arr =
array([[131, 134, 127, 101, 125, 112, 133],
       [118, 129, 135, 135, 118, 119, 133],
       [122, 118, 110, 117, 142, 138, 144],
       [129, 105, 111, 128, 145, 131, 143],
       [118, 109, 126, 131, 128, 126, 117],
       [120, 109, 125, 130, 129, 129, 116],
       [135, 121, 122, 125, 137, 143, 123],
       [120, 108, 150, 155, 155, 129, 130],
       [126, 112, 122, 127, 134, 137, 117],
       [119, 109, 125, 131, 129, 128, 116],
       [123, 110, 123, 128, 133, 134, 116],
       [136, 104, 129, 153, 139, 103, 125]])
Counting starts at 1.
Which number is the entry in row 1 and column 1?
Answer: 131
The entry at row 3, column 2 is 118
Which number is the entry in row 1 and column 3?
Answer: 127
Which number is the entry in the top-right corner?
Answer: 133
The bottom-right entry -> 125
Which number is the entry in the bottom-left corner?
Answer: 136
The entry in row 2 and column 1 -> 118
The entry in row 3 and column 1 -> 122
The entry in row 2 and column 2 is 129
The entry at row 1, column 2 -> 134

[[132 133 123 120 130]
 [122 121 106 137 146]
 [128 134 124 123 133]
 [133 133 133 120 122]
 [130 131 125 127 128]
 [124 126 138 133 124]
 [134 133 134 126 119]
 [136 143 141 110 117]]
The last entry, reading row by row -> 117
The bottom-left entry: 136
The top-left entry -> 132
Which number is the smallest entry in the last row?
Answer: 110
Which number is the fourth-last entry, reading row by row?
Answer: 143
The last entry in the row that holds the largest entry: 146
The entry directly below 121: 134
Which number is the top entry of the column that holds the smallest entry?
Answer: 123
The top-right entry is 130
Which number is the third-last entry, reading row by row?
Answer: 141
The entry directly above 127: 120
The first entry of the smallest entry's row: 122
Which number is the second entry, reading row by row?
Answer: 133

Questions about the row below.
1) Give the entry just right of 112.
2) Give the entry just right of 151.
[112 148 124 151 116 142 131 118 129 116 152 140 126  98]
1) 148
2) 116

B =
[[126 136 114 146 140 109 129 141 102 121 123]
 [121 134 114 133 139 125 128 138 116 125 120]
 [122 133 106 141 144 112 127 140 109 119 124]
 [118 136 104 137 146 122 128 143 109 121 117]
 [123 132 114 134 139 131 130 135 114 121 122]
 [117 139 105 152 148 102 121 145 102 128 129]
 [121 135 112 133 140 115 135 133 111 119 118]
 [117 146 111 147 147 122 123 156 100 132 110]
 [118 137 116 132 140 114 135 131 112 124 118]
 [118 137 104 138 146 117 128 146 109 121 115]
 [127 133 117 138 136 116 132 136 109 118 122]
 [121 135 107 139 145 138 128 146 105 119 115]
 [124 135 107 146 144 109 130 142 101 116 123]
 [122 143 123 140 138 116 132 140 102 128 115]
 [119 133 105 132 145 127 135 136 107 114 116]]
Counting starts at 1.
The bottom-right entry is 116
Which number is the entry in the top-left corner?
A: 126
The entry in row 3 and column 1: 122
Which number is the entry in row 3 and column 2?
A: 133
Which number is the entry at row 2, column 1?
A: 121
The entry in row 1 and column 3 is 114
Which number is the entry in row 1 and column 2?
A: 136
The top-right entry is 123
Which number is the entry directly below the smallest entry?
A: 112
Which number is the entry directly below the largest entry?
A: 131
Which number is the entry just right of the centre entry?
A: 123
Which number is the entry just right of 106?
A: 141
The bottom entry of the column that holds the smallest entry: 107
Which number is the top entry of the column that holds the smallest entry?
A: 102
Which number is the entry just left of the centre entry?
A: 147
The entry directly above the largest entry -> 133
The entry at row 3, column 3: 106
Which number is the centre entry?
A: 122
The entry directly below the centre entry -> 114
Which number is the bottom-left entry?
A: 119

Questions about the table below. Indices start at 1.
1) The entry in the top-right corner?
2) The entry directly below 135?
3) The top-left entry?
4) The entry just right of the largest entry?
5) The entry at row 1, column 2?
6) The entry in row 2 and column 3?
7) The entry directly below 154?
8) The entry at row 3, column 1?
array([[131, 154, 139, 133, 141, 136, 120, 136],
       [129, 117, 127, 133, 125, 125, 131, 123],
       [129, 140, 132, 124, 135, 132, 124, 132],
       [132, 119, 126, 136, 127, 126, 130, 124]])
1) 136
2) 127
3) 131
4) 139
5) 154
6) 127
7) 117
8) 129

Read these off the grid that follows. Rows and columns are numbered from 1.
1) Which number is the entry in row 2 and column 3?
2) Which number is the entry in the bottom-left corner?
3) Which number is the top entry of the column that holds the smallest entry?
4) Which number is the entry at row 1, column 3?
[[135 142 122 136 155]
 [148 111 125 127 127]]
1) 125
2) 148
3) 142
4) 122
